In the data rows, the value 500 means zero.
Here are some numbered points:
887 364 157 445 105 446 648 249 322 659 531 876 662 439 430 256 504 486 510 669 478 628 137 454 520 648 423 402 412 450 819 867 548 412 586 628 614 490 435 661 650 579 354 461 734 125 325 741 563 855 238 567 508 536 642 537 410 583 531 512 408 441 424 587 588 718 367   0 213 697 382 601 864 628 497 189 755 389 516 858 153 112 437 834 457 758 371 564 779 205 651 394 417 478 677 896 571 568  69 620 504 601 236 0
780 506 342 447 388 396 495 678 435 451 371 469 316 503 445 465 492 549 508 617 518 648 470 462 457 612 460 482 435 434 584 470 599 587 340 475 434 530 268 547 545 541 359 511 400 645 673 507 428 465 341 433 611 738 479 380 581 527 426 444 447 438 526 583 405 518 359 452 510 594 723 457 626 417 504 445 538 437 482 535 328 552 489 418 646 506 376 357 335 446 399 401 415 523 506 635 513 472 394 767 529 430 554 1
413 412 645 603 776 752 452 473 596 404 613 674 640 367 523 581 503 472 374 345 650 133 467 545 493 561 627 470 231 484 501 534 306 456 692 368 482 682 613 415 472 589 421 619 629 520 419 662 839 700 705 530 825 266 287 581 493 367 273 463 689 598 515 302 402 638 639 442 593 630 303 652 526 622 264 657 443 532 400 567 492 598 662 429 619 506 363 668 693 553 423 571 487 471 475 595 491 599 651 715 475 299 544 2
300 604 479 343 265 541 355 617 220 124 607 653 706 709 274 643 471 488 474 629 467 522 509 462 788 329 532 569 642 703 481 423 557 487 604 402 548 303 334 414 317 435 760 729 555 529 627 458 237 446 555 219 527 316 686 514 459 328 406 149 565 568 650 999 393 590 578 783 169 396 647 614 546 415 715 388 406 752 595 681 580 735 481 652 535 410 446 594 590 438 546 382 403 590 449 474 544 391 363 651 648 659 582 3
749 374 305 584 728 572 754 334 823 591 299 403 512 531 536 493 576 454 470 342 338 371 315   6 884 709 340 674 145 436 513 556 441 274 478 539   0 702 344 513 752 256 391 264 845 336 282 610 600 849 270 590 522 513 230 381 309 530 609 411 688 508 262 278 734 688 459 258 673 780 533 485 605 599 595 696 551 502 539 213 368 361 471 795 294 647 491 520 462 374 573 562 442 260 703 681 654 608 625  60 368 673 333 4
380 624 709 686 558 750 424 456 460 233 445 423 652 517 263 570 386 759 644 369 836 337 405 962  26 207 441 600 232 555 538  59 376 356 737 643 683 660 451 366 547 545 509 712 175 607 669 638 618 502 690 267 634 384 362 398 634 500 623 469 677 793 933 278 325 315 594 357 752 547 258 525 259 400 293 427 393 628 544 591 716 689 290 169 897   0 566 483 486 473 508 937 342 389 805 449 480 463 449 265 274 368 506 5
486 227 486 458 771 460 514 426 837 591 525 446 644 284 243 528 555 634 569 650 770 401 257 614 381 462 489 268 300 531 609 928 397 579 595 527 655 663 426 586 622 496 419 603 515  88 541 822 481 533 348 398 714 576 655 621 763 433 491 501 525 641 384 221 434 148 522   0 718 477 275 667 569 882 308 356 300 314 413 604 485 569 502 397 337 493 460 453 355 548 325 615 650 394 407 378 527 717 488 708 445 535 791 6
846 673 285 536 406 105 884 375 690 454 686 999 490 712 608 194 680 540 622 788 813 768 316 620 205 710 466 465 745 678 578 965 383 640 463 645 406 337 628 326 762 546 380 345 805   0 381 631 397 578 423 799 757 664 604 499 618 427 690 390 691 249 410 652 151 787 384   0 527 505 516   0 471 980 400 318 715 362 850 677 234 291 642 804 465 678 581 650 510 733 490 625 566 334 953 677 999 358 349 565 385 473  97 7
455 510 267 386 234 511 399 497 315 489 449 433 465 587 558 712 636 489 497 556 511 557 411 325 648 556 415 595 417 672 604 523 527 499 455 490 469 451 652 556 596 486 550 601 537 343 473 511 458 567 481 399 435 401 433 484 512 475 315 442 563 319 529 566 435 705 363 649 454 603 579 519 621 348 527 484 367 432 501 456 457 837 487 535 498 521 471 455 500 396 638 339 487 514 443 488 468 420 289 507 617 659 341 8
401 575 714 475 654 410 541 492 692 532 498 424 490 421 487 460 495 542 492 342 473 512 505 589 579 566 584 569 618 469 494 482 455 528 517 566 430 562 555 311 509 440 523 521 423 691 575 565 490 361 470 507 473 664 410 464 552 553 686 542 473 501 402 425 489 281 585 481 684 350 467 483 261 622 452 621 481 595 492 365 647 546 446 426 456 430 720 440 543 516 431 629 358 541 620 588 526 549 711 422 337 410 642 9
342 289 202 420 289 697 323 409 301 498 577 472 534 304 320 455 287 279 448 428 422 371 522 342 857 395 724 547 489 801 537 618 413 388 517 374 308 552 641 408 533 193 556 534 443 413 744 633 441 228 458 359 672 512 410 709 587 625 428 425 557 717 573 616 688 484 792 562 565 594 599 780 646 599 327 474 681 185 191 503 315 566 611 366 264 702 379 534 438 426 847 443 498 652 470 741 649 392 402 825 465 699 588 10
770 393 655 508 740 116 810 860 626 523 344 126 168 500 975 582 389 510 454 511   0 120 697 442 350 134 412 507 361 387 407 363 561 482 309 541 314 500 545 655 586 281 568 521 264 554 561 205 304 441 545 662 229 794 484 366 281 725 443 628 432 183 469 220 649 729 373 520 501 469 791 425 515 340 399 967 292 350 651  47 645 786 797 393 444 318 505  87 123 536 616 549 302 430 532 417 581 201 995 342 558 415 713 11
598 461 540 531 470 363 527 740 300 611 488 354 396 497 759 616 673 537 618 640 309 556 403 475 592 424 594 459 646 497 600 416 716 836 539 585 386 207 737 465 247 491 482 455 755 819 296 262 172 393 125 383  91 418 484 372 484 378 205 477 266 395 376 352 379 325 615 590 495 358 677 332 523 413 661 641 426 680 704 370 720 635 358 466 561 277 598 671 728 659 355 536 270 730 318 636 345 302 613 416 755 568 747 12
999 820 530 682 391 298 767 632 648 567 554 407 219 692 827 456 673 721 400 836 337 719 479 269  78 695 383 277 488 218  50 507 999 740 363 800 429 315 415 745 548 297 390 183 626 357 775 279 510 401 440 537 465 891 966 353 535 606 527 579 636   6 274 515 633 953 159 770 370 482 419 272 542 335 681 563 235 447 762 253 629 445 603 682 693 546 656 472 237 425 749 239 367 535 385 627 606 454 510 310 586 647 217 13
319 502 500 464 539 516 383 464 621 388 451 428 428 419 474 467 496 569 491 367 674 694 436 584 541 614 395 541 522 305 574 449 571 704 382 505 589 554 564 532 535 478 389 535 395 712 668 797 557 482 556 403 553 578 476 515 515 473 518 500 505 730 657 447 402 391 507 487 714 447 493 522 448 492 428 632 381 584 341 503 623 561 445 404 585 501 481 423 514 603 486 440 454 506 489 581 409 605 450 637 344 487 507 14
356 479 456 579 471 676 389 376 479 636 599 591 410 425 440 485 524 391 506 462 528 442 551 494 485 520 726 469 510 614 406 533 441 417 554 408 424 555 494 349 507 339 487 435 443 291 592 452 596 531 622 532 747 452 471 624 568 460 492 729 537 543 475 526 585 583 559 501 573 575 529 574 534 562 457 512 578 316 488 467 499 466 578 385 371 510 508 540 537 407 497 464 671 464 488 507 591 504 463 544 550 511 352 15
830 287 495 637 710 746 694 375 753 495 210 521 535 595 590 195 172 507 561 491 732 227 541 270   0 292 567 291 121 524 539 871 307 417 626 588 135 524 124 370 682 595 420 198 333 242 622 532 667 616 565 670 999 648 366 488 533 643 703 631 477 215 318 475 678 767 382 255 653 658 388 487 640 554 581 534 561 289 762 480 268 215 520 240 397 618 565 561 343 827 762 596 677 249 778 527 850 416 598 308 359 472 211 16
 50 997 406 387 175 475 234 607 200 380 521 546 216 999 116 396 438 511 383 477 561 999 668 711 628 853 701 870 999 631 531 113 855 517 612 434 318 268 233   0 557  68 629 543 380 722 999 596  65 223 890 253 744 554 553 321 686  55 643  62 946 593 999 999   0 707 821 532 713 318 567 734 514 288 917 790 327 765 287 206 712 775 164 781 656 334 372 373 586  10 561 566 413 866 781 718 242 437 153 756 360 573 290 17
410 466 597 511 773 776 427 533 641 481 583 694 381 441 469 459 557 469 575 428 323 206 461 479 550 593 580 370 423 553 423 630 479 593 568 378 292 666 588 377 465 233 447 454 495 450 520 447 585 635 558 401 720 406 434 521 570 539 412 546 532 630 383 282 694 469 590 696 653 453 433 611 393 560 296 624 438 338 665 408 466 595 605 437 384 513 371 478 535 492 480 457 541 354 469 694 539 469 610 582 525 358 872 18
172 439 471 413 279 668 310 447 354 307 491 497 344 581 420 448 515 621 400 492 645 677 569 591 582 753 288 680 508 473 460 260 449 576 487 457 519 393 516 300 476 532 348 371 401 707 609 614 681 546 467 324 483 384 494 437 436 513 525 189 609 580 418 719 394 458 441 620 531 505 423 620 476 546 471 571 512 716 491 457 760 511 442 562 551 407 404 492 487 509 542 605 436 540 576 552 433 438 387 521 494 449 467 19
396 516 657 683 502 583 448 398 516 770 683 517 616 416 583 453 562 325 457 354 155 394 839 379 632 415 664 360 421 568 194 360 431 275 473 334 578 486 443 497 410 501 449 395 482 713 467 268 800 601 566 551 372 490 353 597 351 467 651 544 710 397 433 570 802 804 488 668 277 357 433 500 552 429 598 408 451 630 460 409 470 373 662 635 563 548 537 541 646 508 688 393 748 475 474 427 330 458 476 128 469 385 283 20
658 368 428 507 496 412 505 521 524 495 533 509 443 468 540 517 626 527 608 496 428 644 423 467 488 452 226 570 584 348 661 453 410 597 579 598 601 382 669 481 510 580 488 496 567 383 453 594 600 496 416 576 301 467 499 448 460 512 477 415 398 302 494 349 432 513 368 434 499 459 372 331 520 500 420 477 555 484 444 624 469 414 340 620 444 377 518 495 643 559 493 454 447 210 485 415 432 599 475 395 400 450 454 21
688 502 296 785 555 511 615 417 639 600 431 508 585 537 590 544 580 593 603 846 654 478 488 573 366 438 438 532 524 706 632 458 585 482 426 594 660 441 478 715 624 492 552 426 734 409 215 418 469 604 525 611 526 622 398 390 549 543 595 719 408 311 521 246 574 621 261 409 467 666 426 268 472 320 556 325 506 398 845 643 262 395 496 609 553 515 610 520 344 510 480 638 362 487 611 531 498 379 482  80 605 507 349 22
367 259 318 416 492 656 272 534 392 448 325 496 480 334 330 429 319 438 405 445 453 281 562 572 380 351 634 441 457 496 577 533 449 495 389 535 492 586 417 539 570 356 305 628 337 608 715 571 273 620 479 466 531 510 540 633 539 635 459 583 357 797 525 430 571 311 567 411 558 494 637 594 577 504 333 540 532 313 460 403 397 593 635 331 320 587 329 292 345 344 419 443 431 551 569 632 523 493 355 725 544 457 702 23
632 902 504 646 638 387 420 558 457 779 595 487 476 433 600 644 657 691 405 611 526 559 536 567 486 472 525 475 618 546 211 563 737 503 581 452 715 486 594 648 576 509 585 429 623 643 373 335 429 489 463 568 292 481 329 229 557 462 598 630 440 374 456 231 628 662 286 516 428 612 500 302 413 311 552 495 279 606 734 512 552 387 192 589 855 265 659 596 549 488 440 495 764 464 620 290 497 384 636 196 749 652 430 24
551 655 564 710 345 585 446 544 472 611 773 787 365 687 372 426 278 696 271 378 678 611 579 682 523 639 577 611 582 407 489 495 654 439 415 260 505 724 512 718 353 662 750 347 552 747 784 637 658 324 679 514 759 687 267 500 440 341 356 646 533 524 621 525 379 760 459 623 559 568 443 504 524 360 670 348 255 635 405 468 593 572 434 661 429 592 370 509 747 418 580 356 408 619 531 424 471 573 371 570 463 366 418 25
590 558 824 638 731 509 723 322 808 372 536 560 473 222 492 367 498 479 510 434 613 324 446 680 433 444 525 528 538 490 321 424 438 489 601 410 652 434 517 468 462 637 519 463 403 335 304 607 735 600 555 660 650 649 388 605 471 488 759 560 439 530 498 424 570 456 627 471 431 495 235 427 273 649 477 337 606 550 603 738 508 450 344 536 533 649 674 536 928 693 441 605 511 535 726 356 529 579 623 368 457 456 474 26
629 669 811 609 643 343 744 628 487 871 582 450 447 527 573 564 596 392 573 608 347 656 525 505 547 457 500 331 714 492 534 626 467 499 397 559 512 432 472 541 408 679 677 508 673 542 463 403 427 269 398 568 319 788 651 451 552 544 502 605 411 371 522 466 527 468 611 512 569 263 575 478 288 613 553 529 374 647 442 509 589 540 393 510 449 522 586 474 622 493 439 549 574 491 302 473 533 575 631 385 372 487 474 27
570 498 376 526 413 399 632 456 515 683 641 366 491 404 600  79 421 504 532 493 497 554 542 278 445 579 457 403 418 240 477 313 507 534 580 535 544 294 537 750 662 378 494 389 357 281 460 444 598 544 383 576 493 368 403 473 578 681 482 642 562 475 488 356 624 514 535 441 611 694 487 430 547 484 563 391 573 297 327 397 303 448 333 430 485 558 561 513 381 495 600 389 678 382 745 482 632 545 637 391 501 611 381 28
652 866 545 632 590 217 660 710 523 461 695 395 490 495 620 508 494 388 742 627 372 672 518 397 558 415 623 431 709 436 562 625 551 571 617 598 523 418 520 547 421 646 688 568 643 546 475 383 396 161 328 644 358 771 703 450 522 606 643 515 397 315 465 363 577 434 628 553 542 133 669 461 430 616 545 487 405 601 396 443 602 512 390 543 545 493 501 616 597 415 426 422 639 609 274 413 458 502 712 365 477 373 516 29
160 523 533 373 143 647 261 353 435 192 429 476 435 448 427 570 558 599 478 423 679 675 398 606 354 818 273 637 534 563 440 301 748 545 459 464 470 687 724 301 417 513 420 370 411 580 596 726 939 446 539 200 559 343 397 520 422 513 555 403 712 408 547 676 384 529 399 663 668 427 432 598 479 443 782 570 415 781 338 418 747 474 496 516 555 408 473 322 488 524 645 546 427 473 636 481 315 481 373 603 222 476 547 30
319 487   0 499 365 897   0 393 214 320 200 334 222 786 480 309 600 274 719 566 811 627 683 731   0 288 663 573 430 427 832 261  69 813 340 527 608 437 762 665 525 745 400   0 107 317 564 524 578 320 760 587 491 564 550 444 616 750 313 720 172 546 703 546 503 735 284 776 499 807 683 329 801 275  20 603 550 336 698 604 415 536 711 457   0 437 234 357  84 639 955 645 466 111 317 307 305 216 313 493 163  57 375 31
516 536 637 614 674 503 561 432 672 649 562 515 526 444 515 469 505 631 581 411 611 418 532 613 469 404 481 497 479 501 512 464 546 505 588 442 794 535 474 597 412 608 498 523 435 677 316 497 583 497 585 550 428 473 394 498 466 488 628 577 395 549 492 297 578 424 543 356 502 445 413 405 429 519 595 406 432 616 441 598 465 433 452 410 612 484 591 548 654 606 397 579 611 385 498 360 431 545 544 328 453 537 518 32
596 441 517 433 628 572 501 488 598 467 591 578 425 481 397 338 425 530 594 440 649 406 341 624 556 428 542 321 449 343 621 642 431 549 545 603 639 496 355 560 556 478 474 512 630 414 497 688 544 575 475 505 609 435 581 425 483 428 637 459 392 708 546 383 432 379 651 370 567 489 383 557 568 682 437 385 468 480 478 672 476 481 333 502 442 656 468 603 710 497 375 607 557 513 568 464 522 716 385 572 343 448 633 33
  0 338 331 449 539 618  16 260 631 110 466 296 614 565 340 658 719 714 548 129 992 552 595 528 543 694 143 624 319 497 543 389 497 768 402 517 373 473 459 433 691 403 223 488  68 255 715 572 617 617 627 281 592 289 232 571 474 640 571 270 673 779 633 531 268 415 535 549 764 645 382 472 580 424 502 612 269 406 502 421 398 694 502 305 553 331 621 354 286 621 550 347 527 179 606 183 563 467 420 501 364 509 482 34
255 395 487 332 392 637 363 516 311 625 530 500 464 385 480 357 422 352 713 599 373 590  13 295 464 526 713 282 647 447 657 480 542 550 675 503 433 577 548 510   9 526 546 687 414 281 469 637 465 396  22 381 246 446 830 427 349 536 384 747 150 610 375 675 468   0 727 731 349 430 498 709 567 541 364 466 767 431 370 559 520 526 439 409 302 658 435 583 574 506 357 555 429 581 170 556 438 802 442 659 772 396 832 35
690 436 294 409 309 422 504 747 512 426 444 494 269 529 593 445 398 309 577 773 595 548 526 493 507 617 380 458 445 454 591 738 684 520 321 587 317 471 454 616 511 534 427 480 450 388 630 561 399 505 455 563 606 673 411 442 466 543 341 416 503 407 462 569 424 562 338 539 563 587 410 460 295 575 586 573 478 381 568 528 495 710 339 501 414 606 372 351 268 411 536 332 489 554 365 574 567 526 274 707 557 495 507 36
496 561 456 478 466 481 553 525 503 593 470 469 521 504 589 487 483 399 482 561 468 560 585 529 558 526 561 500 731 530 510 667 538 596 408 512 473 466 468 546 544 569 486 515 587 561 408 557 431 495 418 515 412 628 706 654 500 484 577 492 440 555 483 630 547 407 511 405 448 415 596 490 554 562 653 487 634 513 444 436 477 425 554 478 445 634 481 493 361 527 548 465 490 569 457 593 532 477 502 529 520 505 523 37
424 602 470 537 277 476 539 513 497 453 464 508 545 469 345 459 535 598 413 433 620 500 659 468 542 646 533 641 653 588 493 525 587 442 428 436 536 553 397 548 538 385 498 624 459 544 601 581 333 467 593 603 624 503 426 520 622 346 549 436 630 577 613 607 585 446 610 319 550 541 492 473 431 507 608 477 600 359 216 484 437 376 588 436 507 495 599 526 528 388 430 415 626 641 589 540 584 450 563 801 436 574 501 38
514 633 484 599 441 434 597 468 625 553 487 475 529 508 581 441 536 564 503 526 702 611 601 482 408 672 455 642 565 444 430 379 525 520 396 591 564 525 539 372 639 632 441 447 385 543 439 501 566 458 466 582 444 591 422 552 538 647 648 615 506 404 519 444 523 366 460 464 646 592 505 339 447 510 659 573 584 507 346 479 537 452 560 403 627 504 604 459 406 570 457 502 536 506 567 456 489 592 726 449 405 551 407 39
639 509 329 403 116 309 617 726 211 668 420 376 515 635 616 360 302 469 449 531 110 701 703 490 368 267 714 397 629 686 713 612 446 309 501 557 462 446 336 636 440 612 682 720 393 655 814 366 192 300 581 743 183 701 758 390 474 589 442 443 272 392 451 753 385 570 600 368 203 287 751 457 604 341 727 225 409 552 477 376 441 612 369 599 501 461 366 392 467 396 539 346 457 668 191 552 575 498 524 523 518 482 456 40
656 332 329 551 598 678 321 485 457 455 608 615 451 507 392 393 607 510 594 465 538 487 444 510 497 653 559 353 252 442 628 609 550 609 640 402 522 645 492 689 508 424 412 410 566 671 413 602 666 662 568 471 647 571 316 427 460 496 415 545 396 463 560 339 515 617 580 577 485 602 369 503 546 432 362 412 448 318 558 523 355 415 407 475 420 629 271 695 644 469 416 391 547 539 448 545 427 694 181 615 551 435 539 41
419 646 431 460 477 549 386 420 376 445 657 674 281 555 369 574 640 696 667 484 580 626 528 525 663 999 545 481 528 466 447 560 624 544 520 356 711 551 468 681 594 600 688 328 332 816 727 580 731 418 873 512 666 687 393 514 689 393 605 424 567 570 587 519 437 830 506 504 545 496 376 523 394 359 507 335 311 523 522 513 611 492 344 626 596 589 450 501 634  91 421 583 390 635 425 527 464 614 222 564 371 434 371 42
441 608 625 616 658 528 586 462 617 439 645 623 526 470 403 488 565 505 449 512 658 410 269 598 488 671 493 650 471 647 373 575 437 530 593 467 521 519 686 217 529 405 546 391 635 489 550 506 624 526 674 491 817 450 367 648 555 327 536 406 698 394 399 513 409 634 528 454 598 535 307 615 262 593 297 552 554 523 551 664 590 513 538 525 540 423 534 518 508 580 460 660 458 520 730 539 732 560 455 658 509 487 425 43
674 769 812 783 657 479 685 547 433 999 725 698 709 405 832 615 586  51 539 489  61 454 556 646 796 270 942 647 956 781 606 601 425 262 547 520 786 622 689 456 612 534 796 836 789 607   0 154 450 667 262 744 227 466 550 632 603 249 539 756 416 450 153 457 916 510 380 239  80 254 683 345 214 584 460 240 935 582 575 774 329 279 638 682 546 654 604 569 543 304 516 641 723 433 519 749 233 242 570 186 465 558 466 44
360 436 441 367 395 443 378 467 432 310 469 462 534 524 551 594 515 442 482 493 440 516 484 479 600 585 369 578 544 544 385 408 504 537 446 525 387 417 637 453 492 302 401 548 515 372 427 512 507 568 511 422 434 345 582 567 465 554 447 415 614 434 499 704 452 605 418 593 380 540 531 548 580 532 498 621 510 456 505 450 590 488 613 528 366 519 510 453 336 523 719 469 375 471 499 573 499 400 476 535 559 490 478 45
Which three points above are nearest to each new point by angle, seen from the average point of the numbered points? Their numbers follow each, nearest first.
412 536 658 465 605 540 378 504 345 506 560 344 350 478 528 662 452 400 599 290 322 638 435 573 692 451 564 480 552 297 585 348 562 778 548 383 669 434   0 591 251 549 565 630 596 838 464 560 528 393 376 575 192 511 536 399 389 375 305 482 391 750 630 415 497 441 764 850 516 303 653 488 548 576 523 442 244 710 246 369 706 779 291 431 429 562 461 687 835 591 330 471 531 617  99 345 244 564 512 573 417 466 675 12 29 27
382 427 543 426 489 611 375 469 458 557 556 431 434 515 511 553 450 532 569 438 406 506 351 450 564 557 444 418 335 456 486 524 493 564 551 429 460 503 628 454 635 421 513 463 568 514 623 493 638 510 534 312 562 361 428 531 336 433 391 468 619 372 482 454 542 752 535 577 477 545 461 519 497 439 465 516 436 544 463 511 620 573 405 510 476 510 500 526 658 501 596 432 457 404 554 458 494 593 476 501 497 508 450 8 30 2
492 711 511 776 519 653 584 467 515 726 582 530 586 505 569 442 608 428 460 525 583 735 713 666 610 582 561 792 748 542 519 448 492 456 459 587 757 599 488 686 562 711 544 495 624 786 303 555 617 472 349 560 333 691 389 517 525 500 719 726 342 551 496 532 738 414 333 592 596 411 562 336 222 523 591 478 680 734 313 469 560 397 527 503 559 670 527 560 569 504 448 698 661 655 448 610 186 427 553 260 306 398 366 44 39 32
443 439 472 524 458 596 439 356 549 467 549 474 490 514 412 506 530 515 577 432 557 613 492 474 490 624 366 449 485 587 516 451 495 519 520 488 524 475 544 534 466 501 382 501 474 367 478 543 574 596 545 532 590 402 487 493 455 563 578 419 511 541 537 543 492 567 499 495 475 570 411 386 511 484 498 471 459 562 512 512 468 457 475 610 441 478 504 537 538 507 427 432 547 231 501 428 480 604 419 443 447 535 450 34 21 30
442 469 471 457 537 501 373 575 409 588 592 555 513 579 425 428 603 479 577 510 334 529 526 466 548 575 640 409 424 462 659 572 405 448 639 422 477 504 560 424 323 435 494 703 638 478 451 532 595 435 394 461 297 477 597 471 540 454 378 444 431 578 404 483 513 453 620 370 443 321 563 557 440 517 404 491 424 533 328 475 636 460 445 454 426 426 449 576 660 330 344 417 468 572 366 487 378 522 526 587 471 362 635 35 12 29
316 645 522 407 339 417 382 496 339 479 514 490 474 558 402 530 486 591 392 458 567 586 635 590 635 581 544 603 679 526 444 485 549 528 507 476 450 389 495 322 488 402 612 523 499 569 777 519 365 414 655 481 551 452 288 425 551 382 567 374 663 650 636 710 356 583 575 602 547 365 577 579 489 384 576 513 425 624 480 487 627 564 423 695 582 410 529 462 504 427 487 521 490 581 595 574 583 420 521 576 342 599   0 17 3 19
564 513 447 488 478 505 505 425 546 545 504 460 438 512 570 506 534 551 543 492 528 521 500 478 518 502 375 522 492 461 556 460 457 549 548 517 508 473 559 516 485 514 517 484 546 505 417 524 554 540 463 534 404 471 500 492 488 530 508 486 451 447 515 470 484 543 449 523 523 535 480 428 476 504 486 462 474 543 536 500 499 477 461 549 451 467 526 530 511 540 479 525 485 406 492 489 501 502 478 461 472 483 461 21 32 22
307 397 816 721 862 653 364 448 524 332 616 714 794 436 472 619 660 373 235 274 576   0 473 682 576 541 571 382  80 501 240 548 141 454 357 399 435 726 568 386 649 379 308 484 759 570 320 568 811 728 779 529 999 191  47 661 609 352 248 548 774 667 436 449 495 617 682 359 645 602 290 583 557 578 226 799 634 457 529 522 649 540 779 565 394 566  88 607 739 519 327 647 582 374 659 589 583 625 650 731  63 319 635 2 18 43
577 306 666 431 564 404 450 471 460 540 449 405 460 410 489 466 407 545 495 397 282 512 511 370 424 414 508 370 438 415 511 452 424 486 639 432 429 410 355 440 376 531 627 619 440 384 676 468 445 368 535 482 305 363 672 487 518 522 499 460 489 553 483 528 535 507 664 517 445 429 495 647 551 488 607 539 360 487 480 343 605 563 428 440 394 421 529 460 549 506 522 390 607 390 411 341 497 561 662 459 520 441 409 40 11 35
603 324 721 480 809 240 689 547 804 525 546 550 576  43 645 369 504 307 536 318 174 221 279 321 892 653 201 422 522 446 149 733 542 470 554 653 413 610 812 431 497 416 250 463 846  87   0 463 789 806  18 543  88 255 885 529 207 710 622 231 617 655 252 498 618 347 441 547 341 217 464 394 637 810 480 738 644 669 463 530 527 362 684 989 415 722 611 697 631 427 373 428 544 369 610 617 467 677 656 365 465 446 614 4 44 21
635 610 330 384 148 301 534 633 201 737 421 439 506 688 528 442 308 477 406 574 228 645 787 491 458 252 638 424 685 427 716 608 517 204 479 599 470 377 355 634 366 645 642 693 442 687 822 304 170 296 522 674 201 826 599 352 577 564 387 507 359 395 460 712 532 600 556 366 294 355 716 447 593 257 731 207 406 547 534 348 424 541 405 562 500 472 389 408 481 378 569 335 322 748 378 570 468 386 490 549 468 514 409 40 29 1
547 418 470 433 482 547 524 537 461 519 528 514 453 473 393 409 464 429 558 558 375 557 432 448 446 531 468 467 514 451 550 572 497 553 573 527 497 551 494 481 401 540 557 537 461 529 488 533 456 467 347 489 345 507 600 488 471 609 461 518 379 505 473 625 520 367 599 610 480 533 507 516 515 493 493 519 584 445 451 498 524 418 508 452 364 617 469 550 491 453 454 512 466 523 453 549 402 590 403 593 528 456 651 35 37 23
458 526 479 502 482 454 559 491 520 486 561 595 408 411 557 450 522 446 469 574 440 558 575 453 516 635 522 482 631 478 353 568 632 580 451 419 452 441 466 442 572 475 409 385 501 466 569 470 537 508 577 539 578 608 512 587 571 526 509 573 581 389 533 546 524 574 416 456 594 512 428 470 492 492 519 607 520 427 533 311 541 405 639 513 477 564 580 528 506 535 502 384 515 534 496 569 591 511 545 510 406 519 166 13 15 39
761 550 529 586 572 354 604 567 552 494 414 399 599 553 547 600 577 557 551 526 480 489 468 588 461 380 423 682 556 592 556 345 444 453 612 659 573 455 696 541 577 478 588 702 548 484 136 433 414 660 424 605 245 449 426 391 514 568 562 643 485 483 454 298 414 496 463 442 507 510 588 296 433 478 489 505 563 570 528 616 557 569 495 545 550 397 646 494 460 570 353 698 434 557 477 533 397 398 654 265 517 558 624 22 44 12
408 408 464 399 624 487 404 578 517 322 501 497 434 498 437 550 445 604 438 380 531 370 463 596 628 514 469 602 390 543 502 500 606 603 471 522 477 531 582 459 580 368 446 504 483 724 477 598 341 508 544 467 581 442 377 487 532 600 483 500 560 588 565 380 433 464 486 468 609 540 531 572 473 437 468 591 441 477 443 428 565 623 533 406 611 406 520 342 445 437 510 490 361 503 549 609 529 433 448 598 459 652 595 14 23 34
577 653 521 634 283 573 467 558 281 569 527 520 730 606 610 569 471 445 502 451 434 531 572 552 426 348 684 615 609 513 493 362 481 530 612 500 565 673 688 332 517 733 546 523 547 800 355 407 398 476 485 694 396 458 244 448 547 362 301 638 406 632 473 455 475 491 565 487 551 481 529 517 473 430 401 506 593 625 382 564 738 452 531 409 607 422 412 678 588 557 543 574 429 668 343 657 313 465 544 563 463 446 507 12 44 2
370 623 597 667 668 427 547 537 589 558 650 420 508 586 649 593 690 362 425 273 396 655 536 642 631 467 575 717 850 660 381 257 459 537 417 608 689 595 734 411 548 437 634 585 648 434 182 444 508 585 446 519 224 522 392 420 549 608 482 665 487 500 574 353 491 398 433 597 545 261 665 448 261 574 458 468 682 603 638 540 609 487 648 530 433 522 680 536 513 552 476 675 512 696 436 419 287 404 689 354 291 405 731 44 9 27
732 380 410 381 258 574 529 754 202 501 600 746 490 633 493 474 562 152 529 656 304 666 266 394 487 485 660 329 731 405 399 602 542 528 526 501 325 501 551 375 407 515 735 511 876 276 316 340 458 785 320 487 568 397 612 463 321 434 383 590 576 371 416 656 549 987 417 663 160 409 708 593 623 613 589 507 672 457 767 727 440 412 553 756 347 859 400 415 586 292 625 473 350 699 520 781 426 459 264 660 621 405 408 0 44 3
755 530 484 277 414 472 490 527 442 589 554 384 468 506 396 536 303 462 573 596 419 459 389 198 594 449 632  76 597 355 539 902 468 433 815 500 280 506 411 602 340 522 653 619 582 326 537 456 293 349 427 467 531 603 689 585 301 341 275 538 461 377 422 814 526 485 702 687 379 485 406 613 521 688 539 223 587 468 714 522 231 474 450 542 453 679 557 627 620 522 565 346 534 575 540 431 761 695 349 758 707 796 619 35 3 40
549 385  25 379   0 646 279 578   0 417 536 485 422 619 677 880 607 559 415 679 333 609 586 138 808 591 467 769 193 787 611 406 572 541 344 419 318 254 789 679 457 283 674 440 678 321 670 329 397 598 532 293 579 312 314 630 295 424 109 547 701 234 551 718 498 959 203 602  66 671 745 589 837 194 352 579 305 295 479 485 333 669 505 880 662 324 263 481 986 427 871  97 338 511 307 503 521 237 278 540 722 757 253 8 45 3
764 661 886 525 761 331 633 530 778  42 483 434 171 621 674 615 588 730 525 704 678 147 145 608  11 354 350 695 385 433 309 496 498 409 527 512 529 496 598 407 446 571 578 260 653 859 315 504 445 486 536 499 773 694 450 403 605 357 684 250 460 117 620 368 361 450 413 638 389 536 397 512 336 274 447 592 548 764 864 695 591 674 652 478 671 294 463 618 326 704 414 544  24 495 817 510 658 496 658 296 652 426 763 43 5 26
361 395 490 486 514 583 389 379 501 477 529 610 482 441 522 463 451 427 485 365 437 371 494 515 499 576 480 472 446 473 492 438 451 517 443 474 332 517 551 455 505 447 350 421 439 429 502 536 642 527 506 445 544 462 488 628 456 682 485 529 520 507 449 472 544 572 483 542 623 552 425 544 453 532 351 688 468 509 500 391 586 491 597 478 380 537 445 661 524 514 596 477 484 401 545 532 561 514 525 492 462 431 486 18 2 15
607 500 440 523 612 489 567 496 620 585 537 602 420 461 579 352 504 345 459 514 427 405 562 553 432 462 551 428 555 503 516 614 448 418 528 506 455 566 534 533 529 449 466 461 580 502 443 494 500 546 518 630 520 613 558 503 596 523 585 518 487 526 427 486 571 574 496 348 480 422 492 484 367 544 385 467 569 433 602 528 497 374 549 554 400 520 483 458 523 391 493 509 422 454 548 554 588 580 515 476 409 404 577 44 18 7
593 509 419 621 587 603 376 365 614 543 471 636 363 417 754 456 650 672 512 566 383 547 504 386 576 626 251 428 362 409 507 542 753 573 403 424 590 539 412 636 605 581 334 283 853 773 372 484 741 642 438 482 550 574 361 449 355 514 510 699 533 433 482 221 756 606 269 548 686 588 392 387 553 310 564 586 462 539 525 427 496 350 511 484 609 655 517 467 503 529 596 409 523 452 501 617 410 640 503 320 479 491 398 4 22 41
485 609 497 455 999 467 470 474 481 638 515 377 540 409 431 706 565 595 564 594 598 728 330 439 700 594 449 637 534 571 541 378 551 491 540 546 718 517 581 558 344 629 535 632 585 476 366 564 481 511 355 399 269 415 633 531 369 529 437 485 436 581 533 482 481 279 457 613 419 522 569 506 599 494 582 299 624 576 330 592 477 509 420 560 559 463 566 612 610 488 300 490 510 614 277 402 339 521 449 524 657 482 559 35 12 32
